(in the rows, 128 means zero)
The rows of A fall into a few groups, and each row is roughly a mix of its group's hidden directions; one row fits no group.
A, 155 rows:
[[156 111 160 169 114 130 101 126 152 109 104]
 [131 132 154 175 119  90 120 140 123 164 144]
 [126 152 169 174 135 117  91 122 139 142 134]
 [132  82 124 138 114 143  97 123 141 149  84]
 [114 157 134 159 133 124  90 152 106 143  90]
 [124  88 160 141 103  95 104 155 131 139 111]
 [105 129 127 123 120 166 114 143 144 186 139]
 [141 156 141 109 144 130 145 135 156 124 186]
 [100 130 175 169 110 117 138 147 115 151 127]
 [112 153 139 156  94  91  91 140 142 114 133]
 [108 123 142 108 115 104 141 153 116 122 188]
 [177 119 129  86 107 141 107 137 125 112 102]
 [ 80 155 106 146 108 158 111 116 107 112 131]
 [142 103  97 142 175 139 158 113 149 114 113]
 [ 90 147 127 132 159 107 132 131  74 138 125]
 [171 137 131 144 165 169 120 125 125 127 159]
 [121 121 134 139 162 187 116 110 137 101 123]
 [114  97 126 127 144 136 118 100  72 144 105]
 [147  98 103 129 144 126 125 103 128  70 117]
 [148 145 102 149  98 103 113 151 155 160 149]
 [161 151 155 104 148 135 141 173 149 133 144]
 [160  83 135 119  90 156 102 133 131 141 124]
 [ 95 109 147 141 164 100 135 137 145 158 158]
 [140 135 127 123 163 114 162 110  99  89 100]
 [104 144  93 152 156 144 141 104 133 169 115]
 [161 164 146 120 103 143 125 127 141 151 171]
 [114  93 139 144 104 110 112 109 126 108  77]
 [173 122 148 130  79 152 125 137 147 127 109]
 [133 119  80 140 114 125  85 123 120 113  91]
 [ 99 115 133 100 137  99 132 122  72 126 109]
 [ 87  92 128 141 166 117 104 126 136 117 100]
 [146 131 143 121 123 172 130 121 117 104  74]
 [118 150 158 155 139  84 100 149 112 115 147]
 [120 136 115 124 130 123 107 166 132 176  87]
 [123  74 110 109 101 152 156 126 149 121 135]
 [118 158 116 141 138 108  66 123 136 151 133]
 [186 145 133 159 154 127 137 121 134 128 155]
 [128  77 115 138 145 147 156 131  97 115 157]
 [154 119 131  73 126 163 130 140 111 102 136]
 [147 106 166 122 133 172 156 148 142 120 151]
 [122 135  91  84 109 119 136 109  96 150 105]
 [173 142 153 127 167 109 113 127 134  95 144]
 [132 143 110 107 141 161 130 102 146  74 117]
 [188 144 152 139 129 161 134 115 118 142 121]
 [112 143 159 123 167 152 127 130 108 147  83]
 [100  91 144 135 104  93 115 131 101 161 128]
 [117 143 130 110 141 121 156 108 151 156 181]
 [151 138 111  87 138 139 175 128 124  99 110]
 [ 95 168 112 118 116 162 103 150 147 108 131]
 [113 145  90 134 134 108 106 118 133  86  89]
 [134 104 167 141 108 112 129 137 135 158 175]
 [152 175 132 107 133 175 137 124 154 125 135]
 [111 114 157 157 123  87 101 112 116 144  96]
 [148 149 115  85 143 168 136 122 143  92 125]
 [132  96 116 102 154 140  90 131 142 101  93]
 [ 98  76 133 153 124 125 100 112 133 128  98]
 [131 146 147 110 163  98 128 108  79 111 136]
 [165 141 114 117 117 142 144 140 123 146 186]
 [105 131 160  95 163 142 130 170 143 138 118]
 [158 128 118 116 107 151 171 141 168 118 106]
 [132 133 138 131 145  99 123 116 162 119 188]
 [112  99 168 125 126 113 163 108  92 115 112]
 [111 161 123 122 166 105 143 133 117 130  79]
 [102  92 180 132 135 143 137 128 157 128 109]
 [153 178 136 145 117 105 106 114 152 131 158]
 [161 141 120 107  72 154 124 133 109 117 139]
 [134 121 108 123 101  81 106 143 133 174 132]
 [ 93 104 128 133 130 135 139 167 153 173 140]
 [ 87 151 135 137 119  91 113 142 100 165 127]
 [133 164 150 105 100 120 166 151 130 103 149]
 [125 139 118 151 125 176 151 107 146 146  88]
 [149 161 135 119 132  68 111 116 115 107 127]
 [132 129  73 121 157 105 126 116 114 105  98]
 [148 116 138 119 146 159 192 134 119 131 124]
 [140  92  94 124 124 123 180 147 109 124 137]
 [141 134 130 146 157 113 109  85  91 119  97]
 [ 95 164 127  79 132 116 125 129  92 125 126]
 [141 101 141 156 113  98 112 155 125 151  86]
 [ 87 121  82 131 128 104 104 131 102 107 119]
 [114  99 125 129 127 135 142  73 106  91 131]
 [141 116  90 139  99 130 101  76 131 133 130]
 [127 149 109 138 121 128 135 110  98 182  94]
 [130  88 147 171 122 124  94 101 146 114 122]
 [ 75 128 140 161 123 135  99 127 107 105 112]
 [107 152 162 123 116 124  98 124  99 152  88]
 [158  97 110 141 174 146 136  98 129 116 109]
 [103  88 169 153 115  95 114 122 137 134 116]
 [136 159 159 136 132 164 101 134 160 156 147]
 [165 148 117 122  78 125 116 118 108 155 151]
 [121 120 138 173 110 108  89 157 121 123  99]
 [142 109 118 119 123 105  99 133 114 158 183]
 [106 118 115 151 137 112 129 134 117 195 127]
 [ 98 124 113 111  94 116 106 124  91 137  88]
 [164 119 153 137 117 103 109 171 131 163 126]
 [124 170 152 111 145 158 148 137 130 111 168]
 [139  79 134 118 124 123 158  86 122  99 133]
 [151 171 136 116 117 113 148 162 150 122 163]
 [166 174 121 138 165 141 136 122 148 126 150]
 [ 82 157 145 127 122 159 154 125 122 131 164]
 [122 153 108 109 154 128  87 161 162 121 143]
 [155  71 123 152 121 112 130 118 124 104 154]
 [150 114 115 137  93 152 145 106 105  81 126]
 [140 155 107 112  93 140 149 100 121 115 172]
 [133 179 142 106  89 145 103 139 115 114 126]
 [151 125 157 132  75 126 116 106 136 163 138]
 [131 130 176 130 102 119 155 161 106 128 158]
 [158 145 125 163 146 144 131 120 109 181 127]
 [100 106 152 174 125 142 136 115 127 139  87]
 [155 160  89 114  90 131 113 124 100 111 123]
 [109 109 116 120 142 120  82 165 148 123  94]
 [106  97 101 127  97 108 117 100 127 129  85]
 [130 100 102 156 133  91 117 117 103 104  93]
 [101  98 161 149 175 120 135 143 129 113 109]
 [122 111 135 110  93 153 180 134 138 129 157]
 [ 95 138 116 112 120 189 127 141 151 127 115]
 [172 161 152 164 136 103 126 114 108 131 138]
 [137 135 160 126  99 157 175 154 126 122 151]
 [113 159 146 117 141  77 145 164 125 125 113]
 [189 119 121 107 129 135 125 151 134  95 112]
 [100 150 108 129  98 125 164 104 116 159 103]
 [138 152 161 123 117 102 103 136 123 166 167]
 [139 105 107  70 122 113 100 142 115 130 107]
 [ 93 123 128 109 114  76 127 163 148 128 136]
 [142 105 119 103 109  90  87 131 129 106 157]
 [147 154 137 158 169 106 128 129 155 124 165]
 [103 106 168 147 162 126 135 129 165 109 114]
 [ 99 122 116 167 116 120 103  94  96 120 103]
 [137 177 118 100 148 110 149 126 122 140  88]
 [152 170 107 125 136 125 126 131 172 102 155]
 [ 93 155 139  97 105 101  92 118 124 144 109]
 [146 103 166 109 118 148 180 140 122 118 127]
 [165  91 100 152 114 113 138  91 143 134 123]
 [170 169 145 138 160 151 136 119 141 146 142]
 [133 126 125 130 114 107 154 106 155 144 187]
 [107 132 103 127 143 100 158 128  89  99  97]
 [107 176 107  93 110 116 102 151 127 130 141]
 [154 124 129 151 114 111  77 115 169 137 133]
 [ 79 100 128 140 160 131 122 105 119  98 146]
 [180 157 115  98 157 142 125 119 148 122 135]
 [119 129 114 146 180 108 142 127 168 121 156]
 [131 174 171 126 144 134  91 121 130 139 150]
 [102 160 188 113 111 121 130 129 109 130 134]
 [ 98 135 112 142 117  82 123 143 170 139 152]
 [120 103 136  84 139 124 110 149 132  78 140]
 [189 138 128 151 146 139 143 119 145 120 157]
 [169 148 117 150 125 124  94 143 106 115  88]
 [145 151 144 108 147  85 101 107 100 111 146]
 [140 127 120 158  75 117 156 121 123 163 141]
 [154 142 109 121 123 148 119 141 187 124  99]
 [128 140 124  81 142  95 119 133 111  86 105]
 [106 114 111 135 153  94 109  74 131 136 138]
 [134  95 152 109  89 160 141 125 161 146 127]
 [125 141 123  97 150 122 140  78 111  88 134]
 [138  81  96 112 109 122 112 150 148 124  94]
 [110  88 141 124 137 102 115 156 145 159  93]]

Here is one row of each group, with its name. Which group are the others in?
[176 159 114 129 138 110 142  96 122 157 145] : E
[109 123 170 157 178 106 126 136 142 131 130] : J
[126 125 117 162 126 119 102  89 156 101  93] : K
[114 130 150 149 113  66 113 114 111 123 108] : Z

[154 173 122 146 143 126 117 105 164  99 118] : J
[102 156 133 168 173 153 132 138 109 131 121] : Z
[132  92 142 142 116 162 142 110 157  93 101] : Z
[170 168 104 115 120 149 135 113 133 156 153] : J
[101 125 167 107 113 158 124 118 135 152  86] : J
[119 109  82 126 170 122 154 149 118 113 151] : J
[120 136 176 149 147 150  94 118 124 147 158] : Z
[ 89  84 149 155 102 150 120 130 129 145 136] : Z
[ 88 152 137 157 118 160  93 146 144 119 139] : Z
[141 181 142 103 108 146 140 155 153 119 143] : Z
[133  97 132 169 157 138 139 103 126  94 101] : Z
[ 71 119 116 113 126 151 115 133  97 100 140] : Z
[152 110 138 112 108  80 148 131 100 115 159] : Z
[136 126 155 140  74 123 138 154 152 111 156] : Z
